128 stands for zero in the data rows.
Here are some numbered points:
[ 65 151 147 131 131 154 162 123 145 140 177 119 141 153 144 120 218 160 158 126] 0
[ 96 141 135 114 122 121 126 182 105 161 121 161 131 124 132 100 145 116  90 163] 1
[ 74 135 146 123  91 143 136 125 107 119 193  95 143  97 175 154 205 155 214 119] 2
[149 112 190 105 116 121 122 118  73 133 129 195 144 104 141  95 191 129 126 143] 3
[147 142 144 113 145 128 136 115 160 162  92 108 103 164 111 128 126 121  82 110] 4
[ 53 154 133 119  77 144 129 132 103 128 205  76 124  85 185 148 196 139 223 114] 5
[158 117 149 105 132  72 138 150 140 120  90 128 165 108 106 160 139 126  74 172] 6
[169  87 150 129 117 129  99 127 112  92 104  83 156 138 173 193 141 148 185 131] 7
[138  87 127 163 121 151 116 110 119 110 125 131 130 150 117 137 105 116 142  69] 8
[120 164 144 132 160 133 126  70 157 154 159 169 140  68 111 136 121 159  94 134] 9
[165 120 131 133 166 125 117  99 120 167 115 212 103 139  60  99  82 138  47  82] 10
[143 138 106 116 123 108 125 175  93  80 142 154 148 118  97  95 127 120 110 182] 11
[170 116 177 120 134 117 116 110 104 145 104 124 109 175  79 135 151 135  88  72] 12
[123 139 139 142 164 162 130 137 133 158 124 162 120 173  99 105 142 146  78 113] 13
[ 95 134  80 138 118 141 105 123 150 143 149 127  88  91 147 152  55 124 128  80] 14
[155 113 164 121 128 118 124 122  89 126 133 173 144 127 125 109 175 134 130 139] 15
[148 155 126 121 137  92  93  80 167 159 117 131  87  71 113 175  38 124  59 104] 16
[149 149 141  97 130  98 136 154 102 132 127 119 115 136  63 112 151 141  83 125] 17
[101 101  73 123  86 140 146 175  97 104 150 129 102  84 142  86  99  83 158 114] 18
[176  56 128 148 156 110 143 123 101 106 106 148 169 169 126 126 138 140 138 143] 19
[166 112 185 127 133 126 109 117  93 138 112 138 120 170  85 133 157 140  98  76] 20
[124 131 120 131 112 149 118 131  98 148 130 138  72 170 101  74 106  92 124  62] 21
[ 60 175 144 107 109 115 144 143 142 142 167 123 166  57 175 141 186 134 148 202] 22
[147 121 127 117  89  67 129 141 157  51 130  98 163  91 163 178 132 131 170 200] 23
[ 91 161 109 150 131 138 104 127 123 140 147 196 121 126 116  80 101 127 133 128] 24
[183 111 177 114 135 107 101  96  95 142 111 134 111 182  80 144 147 151  95  61] 25
[105 117  85 173 145 187 123 102 115 146 154 130 118  95 156 118  79 130 186 109] 26
[155 153 131 123 153 107  90  77 169 163 110 148  98  78 104 170  39 147  52  90] 27
[ 91 160 149 148 134 193 129  84 183 129 145 117 132 113 174 146 139 126 133 118] 28
[151  76 124 126 111 114 127 169 118 106  90 118 137 151 140 153 120 119 133 122] 29
[ 95 150 155 150 128 174 131  92 158 137 147 117 135 117 160 151 146 133 146 115] 30
[156 119 177 112 127 114 120 115  87 127 128 180 143 121 124  99 174 127 123 151] 31
[ 71 135 129 139  98 178 132 102 116 147 170  98 110 100 202 118 152  99 204 109] 32
[120  73 111 140  82  86  93 181  48 134 135  95 115  80 139 170  93 146 196  91] 33
[135 147 150 131 132 137 130  72 176 124 107 125 138 154 129 129 129 100 111 119] 34
[129 140 160 131 146 116 141  94 118 142 148 197 139 169  83  85 180 156 114 119] 35
[108 144  67 136 133 164 129 129 154 173 125 177  48 140 117  71  36  81  83  80] 36
[ 85 184 147 144 140 185 150  65 199 157 143 105 136 110 161 137 148 112 129 136] 37
[112 193 105  77 100  92 147 138 140 116 154 144 116  52 120  75 121  86 102 196] 38
[131 114 142 162 165 159 127 153 121 140 118 175 128 199  76 117 143 162  69  96] 39
[ 84  61 101 163 111 152 134 214  62 101 146 127 173 147 163 123 169 147 204 144] 40
[113 135 104 139 128 153 138 176  94  96 153 112 140 148 124  87 150 120 155 156] 41
[167  36 119 152 135 121  97 190  91 125  60  80 140 174 145 210  76 151 133  91] 42
[138  84 175 131 112  66  53 184  76 110 127 168 172 139 103 230 159 213 107  89] 43
New points follow, each followed by the numbers of its three nearest points above by angle, seen from the average point of the numbered points, smallest number first.
[148 177 153  82 131 102 132 153 113 138 123 144 106 142  44  90 159 134  52 130] 12 13 17
[ 87 161  90 142 132 180 124 123 152 144 144 146  86 121 128  93  78  95  92  98] 14 24 36
[187  90 107 133 112  97 112 146 136  77  68  97 122 168 127 142  67  89 130 137] 19 29 42
[103 109  92 180 165 216 147  90 147 131 159 133 127 136 178 124 120 157 206 112] 26 30 32
[104 125  86 168 138 174 118 106 120 144 154 123 106  99 164 124  70 132 187 114] 14 26 32
[108 135  92 150 125 183 143 181  83  96 160 138 122 140 117  63 152 123 170 141] 18 40 41
[148  71 149 134 110  94 132 144 108  90 128  67 171 156 132 202 178 182 203 113] 7 29 42
[155 136 138 124 151 139 138 110 174 157  80  77  92 185 125 148 108 124  85 104] 4 12 34
[153 143  93 109 113  91 114 189  78  64 146 152 152  92  88  95 122 119 115 187] 11 38 41
[129 150 104  87 104 116 168 129 173 119 110 119 115  86 141  94 112  64  96 165] 6 18 38
[116 115 171 142 109 104 104 122 118  84 155 169 172 158 102 156 191 168 150 100] 15 35 43
[101 175 142 131 161 189 174 119 162 137 151  77 141 173 137 111 198 149 150 164] 0 30 37
[142 125 132 101  97  65 130 136 160  53 131  91 175  89 158 179 149 129 153 196] 6 7 23
[110 140 129 110 102 158 130 115 109 147 134 128 107  94 189  85 137  78 169 149] 5 18 32
[120  75 130 166 152 159 149 182 101 124 106 123 186 170 151 138 177 149 164 160] 19 40 41
[140 132 124  89 108  62 129 127 160  89 120  91 181  88 162 177 129 110 140 198] 6 22 23
[126 223 120  61 104  70 151 139 155 117 140 133 112  44 103  70 124  72  62 223] 1 11 38
[ 65 172 151 105 114 115 122 167 135 153 146 109 164  56 181 167 172 137 123 197] 2 5 22
[119 132 136 131 124 107 119 120 127 116 148 163 141 159  97 124 150 142 121 107] 25 35 39
[142 125 126 105 103  75 133 123 163  68 128  86 165  92 170 169 142 117 151 183] 6 7 23
[133 124 123 155 161 160 121  95 137 149 129 125 124 125 130 144 103 152 135 109] 26 27 28
[111 107  76 171 140 163 114 104 111 148 149 125 110  94 156 126  53 133 189 105] 14 26 32
[ 99 123  82 166 134 181 118 113 115 157 152 122  95  84 168 119  63 131 187 113] 14 26 32
[135 111 137 139 106 144 126 102 124 156 118 112  80 161 119 120 104  91 116  51] 8 21 36
[107 144 139 118 139 145 142 163 108 166 115 161 132 123 139  75 149 107 102 181] 1 11 38
[136 132 111 145 127 147 139 184  92  85 149 120 121 156  98  93 153 144 145 143] 11 40 41
[ 96 117  76 190 153 196 107 105 119 146 147 132 117 112 177 134  60 142 207 108] 14 26 32
[122 152 109 143 156 147 100 117 113 143 144 191 118 148 116  83 100 127 109 123] 10 24 36
[145 163 132  94 125 105 134 161 106 138 133 109  94 128  50  96 137 137  71 111] 4 12 17
[155 146 148 108 139 104 138 147  99 137 127 121 123 149  56 113 154 152  92 129] 12 17 20
[138 158 142  98 132 115 151 159 101 136 141 129 108 134  69  84 171 144  91 141] 11 17 35
[111 115  98 110  86  78 150 184  89  74 168 173 138 102 101  78 155 105 135 152] 11 18 38
[150 136 163 139 168 147 151  62 186 144 103 105 146 204 134 146 172 148 140 129] 4 34 37
[109 207 115  73 111  94 156 142 147 116 154 153 124  57 103  61 138  84  75 214] 1 11 38
[159 149 161  93 130  92 131 150 109 115 130 119 129 152  67 123 182 149  74 126] 12 17 20
[191  58 157 137 162 157 180  87 150  95  94 146 165 169 120 123 180 135 111 119] 19 20 34
[122 134 153 143 159 135 135  98 141 155 134 159 153 113 128 138 141 152 113 142] 9 35 37
[153 155 128  66 100  98 146  98 140 137 121 157  96  26 123  85 104  66  76 140] 16 27 38
[ 91 143 137 121 121 119 117 180  91 157 132 173 134 117 121  99 140 122  91 154] 1 11 24
[158  89 149 138 150 125 169 132 110 119 119 102 153 196  90 125 186 155 144 125] 12 19 20
[ 67 133  89 138 134 186 204 160 156 134 125 115 148 162 191  48 176  68 175 211] 0 32 41
[152 133 138 104  96  68 127 141 156  59 126  93 153  99 140 170 148 136 145 181] 6 7 23
[124 190 118  90 114  82 161 145 151 118 137 157 125  67  85  61 125  94  79 217] 1 11 38
[102 231 114  59 109  81 163 142 150 123 162 145 124  22 106  57 139  84  73 235] 11 22 38
[ 97 144 120 123 124 139 125 181 100 155 126 150 125 121 136  95 135 111 102 156] 1 11 38
[137 144 123 100  84  72  76 170  78 127 139  93  93  89 101 158  90 141 140 108] 16 33 43
[146 116 136 106  97  67 117 135 152  59 120  90 174  89 148 203 128 138 140 167] 6 7 23
[137 150 132 108 140 135 147 120 169 160  84  93 100 171 117 127 123 112  97 113] 4 12 34
[193  74  91 126 117  98 125 163 122  76  71 111 120 178 118 127  82  97 123 126] 19 29 42
[ 91 124  81 178 134 185 119  98 130 152 152 111 110  97 173 123  57 117 200 109] 14 26 32
[160  55 152 139 107  90 107 157  73  89 125  59 180 156 140 224 188 197 218  92] 7 42 43
[218   5 146 160 148  86 124 157  63  99  61 140 182 208  95 163 135 160 145 110] 19 29 42
[153 159 112  94 115  79 118 184  87  74 148 145 161  96  91  99 144 116 100 201] 6 11 38
[157 126 142 125 159 147 149 129 167 180  64  90  93 219 114 117 127 111  84 106] 4 12 13
